Turns in one plane each, and the order they were made in; the first pair answered:
j154:
[  1.5 -11.1 -37.5  -8.4 -10.0   7.0  30.1 -28.2   8.7  20.7  14.1   2.2
 -45.4 -13.8  10.0   7.1]  ->  [ -3.5 -11.8 -45.1  -6.7  -0.6   8.0   6.0 -33.5   9.0  10.5   5.3  -9.1
 -45.3 -13.4  21.4   7.9]
[-10.8  -1.0 -33.7 -10.4 -14.5  -8.0  19.2   4.9  -2.8   1.2   3.6  -4.5
 -16.2  -7.8  12.1  -1.5]  ->  [-13.5  -2.3 -35.1 -11.4 -11.8  -9.2  12.1   5.0  -5.1  -5.0  -0.5  -6.0
 -15.5  -6.6  11.7  -1.1]
[-14.7  -4.5  -8.2  -3.3  17.6  14.9 -33.2  -6.3  10.2 -20.4  -8.7 -30.4
  19.9  -1.8  -0.2   3.4]  ->  [-12.1   5.2   8.2   0.0  22.0  25.4 -29.4  10.8  -1.5 -22.2  10.2 -19.4
  24.3  -6.0   7.2   4.7]
j75:
[-10.3  26.0 -46.9  14.1 -21.3  -5.4  -2.0  23.2 -37.4 -12.2  26.5  -8.0
   0.8 -30.4  41.4  -8.3]  ->  [ -9.6  10.5 -67.4  13.3 -34.1 -16.3   6.4  -2.9 -20.0   7.1   6.5 -14.3
 -13.4 -31.6  21.6  -8.9]
[ 23.3  -3.4  19.6 -23.9  13.3   3.1  25.3 -10.1 -11.2  -0.6   0.9  -1.4
   6.7   8.0 -20.9  -6.2]  ->  [ 17.8   7.5  17.6 -24.4  24.6  10.7   7.8  -2.8 -18.5 -15.9   2.1  -3.3
  17.7   8.0  -5.6  -6.9]
[ -6.1  -6.4 -10.1  -6.2 -15.3  -4.3  17.9  -5.0   2.3   4.5   6.8   0.8
   7.4  -1.7   4.2   1.1]  ->  [ -7.0   1.8  -1.1  -6.5 -11.8   1.1  17.7   7.4  -4.9   0.7  15.7   6.8
  13.9   1.4   7.0   1.0]
[  2.6 -11.4  21.9  -1.7  17.0   5.0   1.5 -20.5  -2.1   0.7 -11.9  -1.1
  -9.7  16.8  -7.0  -6.5]  ->  [  1.1 -10.0  27.4  -3.5  17.6   8.1   1.7 -15.1  -3.1  -1.5  -6.5  -3.1
  -6.6  15.0  -4.2  -8.8]
j553:
[ -9.4 -10.3 -43.5  19.0  -5.5 -14.3  -1.8 -24.0   3.9  15.2  -6.6  -6.2
 -18.8 -34.8  16.8  16.6]  ->  [-11.2   1.4 -12.5  28.5  24.1  -2.0 -31.4  -5.5  -0.1  -4.6   5.3  -1.3
  -6.7 -29.6  44.1  24.6]
[  5.6 -26.6  31.9  12.9  25.4 -13.6 -48.9 -21.2  43.4  -2.9 -26.2 -15.4
  -2.9  12.9   7.2   7.7]  ->  [  9.7 -38.6  17.0   7.2  10.0 -22.2 -29.5 -33.9  46.8   7.2 -30.4 -20.5
 -12.1  12.4 -11.3   2.8]
[ -3.7 -57.3   5.0  -5.9  27.8  -3.2 -39.9  -1.9   3.5 -12.9 -28.0 -12.3
  15.1  28.2  25.7  40.7]  ->  [  3.0 -67.5  -1.9 -15.3  15.8 -10.1 -25.0 -11.8   8.3  -1.6 -33.2 -17.3
   8.3  38.7   4.5  33.8]
[-24.1  12.2 -26.6 -10.2 -25.4  -4.3  -6.3   8.9   1.4 -16.9 -21.6  13.2
   0.4  -8.6 -20.8 -24.9]  ->  [-25.4  20.5 -19.5  -4.7 -18.4   0.8 -15.8  15.4  -5.7 -19.8 -19.3  17.6
   3.4 -17.0  -4.6 -22.2]
Then:
(two turns a pair)
[ -4.1   5.9   6.6 -13.8   8.4 -11.7  -6.5   1.3   2.9 -12.8 -25.3  -5.1
 -18.4   8.2  -4.4 -17.8]  ->  [  2.2   7.0  28.0 -13.7  10.3  -9.3   6.6   8.8  -0.3  -5.5 -10.7   4.5
 -17.4   6.8  -9.4 -18.2]
j75, j75
[ -4.7  24.9  -5.9  -1.6  -8.9 -13.5  -0.9  -5.0 -21.5   5.0  38.5  10.6
 -10.4 -28.3   0.8  -5.5]  ->  [ -3.4  23.9   3.7   3.6   1.7 -13.7  -6.0   0.4 -19.1   0.4  41.4  10.7
  -8.7 -29.2   8.1  -1.4]
j154, j553
[  9.4   1.5  -5.4 -17.0 -19.5   5.5  26.9  26.0  -3.3  -7.8  18.8   8.0
   6.1   2.3 -33.6 -16.4]  ->  [ -0.9  -3.4 -37.1 -20.4 -19.3  10.0  -7.2  13.8  -8.7 -27.4  -6.8 -12.1
   9.9   3.3 -20.6 -23.3]
j75, j75
[ -6.8  -7.6 -15.7  25.5   3.6   1.0 -20.7 -14.4   2.2  15.0  -4.6   4.3
   5.9 -12.8  18.2   3.3]  ->  [  8.2 -13.2  21.3   8.5  14.0   9.3 -24.5  -9.5  12.9   3.7  -3.0  -1.3
   7.9  17.9   3.2  -2.6]
j553, j553
[  4.0   7.5  -2.5   7.1 -19.8  -8.3  24.7   8.2  -8.4  17.9  28.7  13.2
  -9.8 -26.8 -10.7   1.5]  ->  [  8.5  19.8  22.2  -6.4   4.9   9.9  -6.7  28.3 -18.8 -17.0  25.3   5.9
  10.8  -5.0   3.5  -7.6]
j75, j553
[ -4.2  -0.4  -3.8   9.8  -1.3  -1.2 -15.4 -26.6   2.8  -3.8  -3.4 -10.3
   7.6 -29.1  10.0  17.4]  ->  [  5.3   1.4  26.0   4.5  11.6   7.7 -18.8 -11.7   1.9 -16.5   5.3  -8.8
  13.3 -11.9  10.2  14.9]
j154, j553
[-3.1 13.7 35.8 15.6 19.1  1.2 -0.2 17.5  3.1  6.3 19.0 12.3  2.0 -2.6
 20.4 20.2]  ->  [ 7.3  1.4 36.6  6.3  8.6 -8.5 23.4  7.4 14.6 23.1 18.9 15.0 -5.0  3.8
 -6.2 15.0]
j154, j553
[ -4.3  19.9 -18.9  24.4  23.5  -2.7 -37.1 -17.4  15.8 -12.0  18.6   2.4
  -3.1   4.9  46.1  15.2]  ->  [ 19.2  -5.3  13.8 -10.0  13.1  -7.1 -16.9 -23.7  39.5  -6.7   8.0 -11.2
  -7.6  53.3  -7.2  -3.5]
j553, j553
[-4.0  1.1 -0.6  4.0 17.0  9.5 -9.2 12.1 -3.3 -9.3  1.9 -0.6  4.5 -2.8
 20.3 12.6]  ->  [  1.1  -9.6   0.1  -7.9  14.2   3.4 -12.2   2.2   5.9  -6.9 -15.7 -14.3
  -2.4  19.1   2.4   9.1]
j553, j75
[  3.2   7.6  11.5 -14.3  22.3  13.5 -52.4  26.2  -4.6 -54.1   7.9   2.3
   1.4  20.4  17.1  -7.9]  ->  [ 16.8   8.9  39.3 -20.1  -2.9   3.5  17.7  42.3  -0.7 -23.4  42.9  27.9
 -10.9  13.9 -15.3  -7.5]
j154, j154
[ -4.6  -4.0 -28.1 -23.1  -5.5   0.2 -12.6  -4.7 -23.0 -18.0 -12.4 -13.8
   1.0 -11.6   6.2  -5.5]  ->  [ -9.6   1.5 -29.8  -7.3 -10.4 -11.1   5.8  -4.5 -21.2   2.9  -0.9   1.2
  -8.2 -31.2  15.3   5.7]
j75, j553
[  9.2 -16.2  56.4  13.6  26.8 -44.5   8.8   7.8  43.8  10.1  -7.2   4.9
 -25.5  15.5  10.9  41.4]  ->  [ 16.6 -23.6  61.9 -13.9  21.9 -34.0   4.0  11.6  39.7  -5.8 -16.5 -10.7
 -16.4  41.6 -11.9  22.6]
j75, j553
[-16.0  39.7 -22.6 -10.1   6.7  17.4   7.6  36.2 -32.5 -38.1  25.1   9.3
  22.8 -18.9   6.6 -14.7]  ->  [ -7.6  17.4 -22.7 -12.4 -18.2  -4.7  60.4  20.4 -12.8   4.7  25.6  18.2
   1.5 -17.8 -37.6 -15.3]
j154, j154
[ -0.2   1.4  19.5  -1.7  -6.3  -9.1  36.4 -14.1  -9.7  16.7  15.5  24.4
 -15.1 -21.1 -11.6  -4.6]  ->  [-10.5   5.3  -7.9  16.4  -0.8 -14.4  18.2 -26.0 -11.4  19.2   3.6  22.4
 -15.6 -37.1   7.6   1.8]
j154, j553
[ -2.2  -3.1 -26.0   9.0 -16.3 -26.0  49.8  -3.8  17.2  51.3  22.3  14.8
 -17.1 -32.8 -31.1  16.3]  ->  [  9.4  26.2  43.3  -5.4  14.6  12.5  30.3  50.3  -7.1   3.3  56.7  22.2
  14.0 -10.7  -9.8   4.4]
j75, j553
[ -5.2  18.1  -3.3 -18.7  21.7  35.9 -29.3  14.6  -3.7 -35.8 -16.3 -26.6
  19.8  31.5 -15.8 -16.1]  ->  [-14.1   0.1 -61.2   1.0  -6.7   8.6  -5.7 -26.1   9.5   2.0 -34.6 -26.5
  -3.5   0.2 -27.0  -5.1]
j75, j553
[-16.4  12.3 -32.7 -14.3  -8.1  -4.9 -12.3  -5.9 -16.2 -25.3 -10.9 -37.9
   0.8   2.9  15.1 -13.4]  ->  [-15.2  10.8 -10.2 -22.3   1.6  -0.5 -17.6   1.2 -12.7 -32.3  -6.6 -39.4
   4.4  22.0  14.9 -14.4]
j553, j553
[  2.5   8.3  -6.9  -2.5 -19.0   6.7  21.8  13.6 -20.2  -9.5   6.1  -1.1
  -0.1  -6.5  -2.9  -3.8]  ->  [ -4.6  10.2 -16.7   4.8 -13.5   7.6  14.6  11.7 -19.1  -6.7   6.4   2.5
   0.2 -16.5   6.3   2.2]
j154, j553
[ 21.5  13.2 -20.9  29.4 -18.9   2.2  17.9   9.7  -1.2   3.7  13.7  19.5
  -8.3 -21.5   5.6  47.7]  ->  [ 35.0  11.7  30.7  12.4   3.4  12.9   2.0  22.4   9.4 -15.8  12.6  18.7
  -1.4  10.2   0.3  46.0]
j553, j553
[  5.8   1.5 -29.7   5.0 -17.2   1.7  23.4  14.9  -9.6   9.1  16.9   7.8
   7.1 -28.8  -2.3  -6.4]  ->  [ 11.0  11.4  15.7   2.5  15.2  12.7  -0.6  35.5  -6.1 -10.4  25.5  10.4
  18.2  -4.2  14.8  -3.8]
j553, j553
[-12.0 -15.9   8.9 -29.9  -6.8  15.6 -16.7  15.0  10.8 -37.9  -2.4 -14.0
  -5.1   8.4 -32.7 -22.6]  ->  [-26.3 -10.3 -38.8 -13.4 -23.1   7.6  -3.9   5.1  -0.7 -25.5  -1.2  -9.7
  -9.4 -28.3 -20.8 -19.7]
j553, j553
[  1.2   9.7  -8.8  21.0  20.8  13.8 -18.3   4.7  -5.7 -19.8  -5.2  -4.3
  18.6  -5.3  27.7   1.9]  ->  [  9.1 -18.0  -8.3   7.7  13.9   1.5 -15.5 -21.5  17.2 -10.6 -31.2 -16.9
  11.0  18.6  -6.3  -4.2]
j553, j75
[  6.8   9.5  32.0 -16.0  26.0  -7.9 -28.1  -3.6   6.9   9.7   5.6  -3.5
   0.8  33.6 -40.9  -7.6]  ->  [  3.5   6.6  18.2 -19.2  24.3  -7.0 -40.4 -10.9   7.0   4.0  -6.8 -12.1
  -1.7  34.3 -39.5  -7.0]
j75, j75
[ -7.6   1.8  42.0  14.2   5.6  14.4 -23.9  15.8   6.6  -6.1  17.1  19.8
  12.7  22.4   0.1   6.8]  ->  [-12.2 -25.3  -0.4  11.4 -10.8  -3.9 -29.6 -23.3  25.3   6.9 -21.4   3.1
  -3.1  22.4 -19.9   6.3]
j75, j75
